[[149 123 127 122 135 133 124 137 117]
 [141 154 135 151 109 110 145 132 126]
 [128 146 131 154 119 134 131 147 151]
 [113 146 154 106 146 129 108 134 147]
 [127 108 123 112 135 102 151 123 112]
 [145 131 153 103 113 148 118 102 152]
 [111 123 134 147 155 106 147 112 129]]
:
[[117 137 124 133 135 122 127 123 149]
 [126 132 145 110 109 151 135 154 141]
 [151 147 131 134 119 154 131 146 128]
 [147 134 108 129 146 106 154 146 113]
 [112 123 151 102 135 112 123 108 127]
 [152 102 118 148 113 103 153 131 145]
 [129 112 147 106 155 147 134 123 111]]

[[117 141 128 115 111 129 139 110]
 [121 140 129 118 117 132 138 118]
 [133 121 128 137 138 127 122 138]
 [142 122 133 151 145 135 125 143]
 [126 153 121 123 125 116 149 125]
 [121 132 132 115 114 136 131 115]
 [132 106 130 135 138 129 109 139]
 [125 121 131 120 122 134 122 122]
 [124 118 132 134 126 134 120 126]
 [128 117 133 134 131 134 119 131]]
:
[[110 139 129 111 115 128 141 117]
 [118 138 132 117 118 129 140 121]
 [138 122 127 138 137 128 121 133]
 [143 125 135 145 151 133 122 142]
 [125 149 116 125 123 121 153 126]
 [115 131 136 114 115 132 132 121]
 [139 109 129 138 135 130 106 132]
 [122 122 134 122 120 131 121 125]
 [126 120 134 126 134 132 118 124]
 [131 119 134 131 134 133 117 128]]

[[113 131 129]
 [113 134 132]
 [117 133 131]
 [105 142 137]]
:
[[129 131 113]
 [132 134 113]
 [131 133 117]
 [137 142 105]]

[[109 118 119 124 131 130 124]
 [151 140 128 119 136 135 127]
 [115 120 120 122 137 130 145]
 [112 119 120 126 128 129 120]
 [122 123 135 130 115 130 131]
 [114 120 127 126 117 131 117]
 [124 124 139 132 105 130 120]
 [151 139 132 128 127 130 119]
 [113 120 122 124 135 130 145]
 [117 122 124 123 123 132 119]]
:
[[124 130 131 124 119 118 109]
 [127 135 136 119 128 140 151]
 [145 130 137 122 120 120 115]
 [120 129 128 126 120 119 112]
 [131 130 115 130 135 123 122]
 [117 131 117 126 127 120 114]
 [120 130 105 132 139 124 124]
 [119 130 127 128 132 139 151]
 [145 130 135 124 122 120 113]
 [119 132 123 123 124 122 117]]

[[135 122 136 112 137 123 137]
 [127 118 138 117 149 124 140]
 [124 127 104 147 118 130 122]
 [131 138 120 136 109 131 118]
 [124 130 150 115 133 129 129]
 [126 113 126 120 147 123 142]]
:
[[137 123 137 112 136 122 135]
 [140 124 149 117 138 118 127]
 [122 130 118 147 104 127 124]
 [118 131 109 136 120 138 131]
 [129 129 133 115 150 130 124]
 [142 123 147 120 126 113 126]]

[[131 134 119 127 135 130]
 [132 128 122 124 130 134]
 [118 120 143 125 110 120]
 [128 132 131 130 132 122]
 [105 132 129 130 110 137]]
:
[[130 135 127 119 134 131]
 [134 130 124 122 128 132]
 [120 110 125 143 120 118]
 [122 132 130 131 132 128]
 [137 110 130 129 132 105]]

[[142 146 144 147 149 149 151 152 153 150]
 [148 148 145 144 144 141 140 139 138 134]
 [105 101 104 104 102 104 103 104 103 109]
 [130 126 126 123 121 120 117 115 115 114]
 [151 152 149 148 149 147 147 144 145 139]
 [148 149 146 144 144 142 142 139 139 134]]
:
[[150 153 152 151 149 149 147 144 146 142]
 [134 138 139 140 141 144 144 145 148 148]
 [109 103 104 103 104 102 104 104 101 105]
 [114 115 115 117 120 121 123 126 126 130]
 [139 145 144 147 147 149 148 149 152 151]
 [134 139 139 142 142 144 144 146 149 148]]

[[131 134 143 123 148 105 128 113 120 153]
 [104 119 114 121 114 153 155 155 115 101]
 [104 104 142 142 101 106 126 120 155 137]
 [105 148 133 130 106 134 125 123 128 104]]
:
[[153 120 113 128 105 148 123 143 134 131]
 [101 115 155 155 153 114 121 114 119 104]
 [137 155 120 126 106 101 142 142 104 104]
 [104 128 123 125 134 106 130 133 148 105]]
---
[[112 114 128 128 139 132 131 126 121 131 128]
 [119 125 120 127 139 133 131 126 137 126 125]
 [112 114 128 128 139 132 131 126 121 131 128]
 [114 122 139 124 135 145 132 107 117 127 150]
 [117 130 122 124 142 145 134 112 142 122 137]
 [143 129 143 131 107 113 121 138 105 134 129]
 [105 111 126 127 145 137 133 122 123 130 131]]
:
[[128 131 121 126 131 132 139 128 128 114 112]
 [125 126 137 126 131 133 139 127 120 125 119]
 [128 131 121 126 131 132 139 128 128 114 112]
 [150 127 117 107 132 145 135 124 139 122 114]
 [137 122 142 112 134 145 142 124 122 130 117]
 [129 134 105 138 121 113 107 131 143 129 143]
 [131 130 123 122 133 137 145 127 126 111 105]]

[[136 106 125]
 [122 107 126]
 [136 106 125]
 [135 104 125]]
:
[[125 106 136]
 [126 107 122]
 [125 106 136]
 [125 104 135]]

[[110 136 130 128 129 133 121 126 130 143 126]
 [128 143 125 135 129 112 129 128 112 152 133]
 [128 131 127 118 132 133 130 132 128 143 116]
 [127 131 134 128 129 131 134 132 132 130 121]
 [121 132 121 130 130 129 135 127 124 128 127]
 [130 135 130 129 129 133 125 131 129 108 128]
 [114 120 128 127 128 130 124 126 124 127 121]]
:
[[126 143 130 126 121 133 129 128 130 136 110]
 [133 152 112 128 129 112 129 135 125 143 128]
 [116 143 128 132 130 133 132 118 127 131 128]
 [121 130 132 132 134 131 129 128 134 131 127]
 [127 128 124 127 135 129 130 130 121 132 121]
 [128 108 129 131 125 133 129 129 130 135 130]
 [121 127 124 126 124 130 128 127 128 120 114]]

[[131 130 130 123 130 117 129 130 132 117 128 134 119 127 142 118]
 [125 128 139 135 136 120 121 118 129 140 131 123 134 134 122 123]
 [128 130 137 123 133 122 123 123 134 125 150 127 129 147 126 123]
 [124 126 132 133 131 120 124 123 126 119 126 129 121 129 130 120]
 [128 128 147 132 145 124 132 128 129 132 145 138 132 144 139 127]]
:
[[118 142 127 119 134 128 117 132 130 129 117 130 123 130 130 131]
 [123 122 134 134 123 131 140 129 118 121 120 136 135 139 128 125]
 [123 126 147 129 127 150 125 134 123 123 122 133 123 137 130 128]
 [120 130 129 121 129 126 119 126 123 124 120 131 133 132 126 124]
 [127 139 144 132 138 145 132 129 128 132 124 145 132 147 128 128]]

[[149 130 142 132 129 137 121 118 131 122 127 140]
 [132 134 130 130 130 126 121 127 134 127 128 127]
 [146 125 150 139 124 130 129 124 120 128 121 136]
 [140 129 144 149 129 116 126 127 133 134 134 136]
 [131 133 123 126 152 126 125 134 129 118 120 136]
 [127 125 125 117 125 150 135 127 117 125 133 132]]
:
[[140 127 122 131 118 121 137 129 132 142 130 149]
 [127 128 127 134 127 121 126 130 130 130 134 132]
 [136 121 128 120 124 129 130 124 139 150 125 146]
 [136 134 134 133 127 126 116 129 149 144 129 140]
 [136 120 118 129 134 125 126 152 126 123 133 131]
 [132 133 125 117 127 135 150 125 117 125 125 127]]

[[128 117]
 [124 156]
 [126 130]
 [125 140]
 [131 141]]
:
[[117 128]
 [156 124]
 [130 126]
 [140 125]
 [141 131]]

[[117 122]
 [133 125]
 [121 134]
 [118 125]
 [123 125]
 [154 125]
 [136 143]
 [118 126]
 [123 116]
 [127 114]
 [140 117]]
:
[[122 117]
 [125 133]
 [134 121]
 [125 118]
 [125 123]
 [125 154]
 [143 136]
 [126 118]
 [116 123]
 [114 127]
 [117 140]]
---
[[126 141 153]
 [133 137 141]
 [130 137 141]
 [127 137 136]]
:
[[133 137 141]
 [130 137 141]]

[[105 129 143 133]
 [132 141 138 149]
 [136 146 136 144]]
:
[[132 141 138]
 [136 146 136]]

[[112 140 117 105 124]
 [130 130 107 108 131]
 [152 117 144 151 107]]
:
[[130 130 107]
 [152 117 144]]

[[111 104 114 131 117]
 [148 152 145 123 139]
 [110 105 113 131 118]
 [111 103 114 131 117]
 [147 153 145 123 139]]
:
[[148 152 145]
 [110 105 113]]

[[130 121 127 128 148]
 [126 149 126 135 132]
 [117 135 116 120 125]
 [144 114 118 126 147]
 [150 111 117 127 135]]
:
[[126 149 126]
 [117 135 116]]

[[110 120 128]
 [110 103 116]
 [113 117 111]]
:
[[110 103 116]
 [113 117 111]]
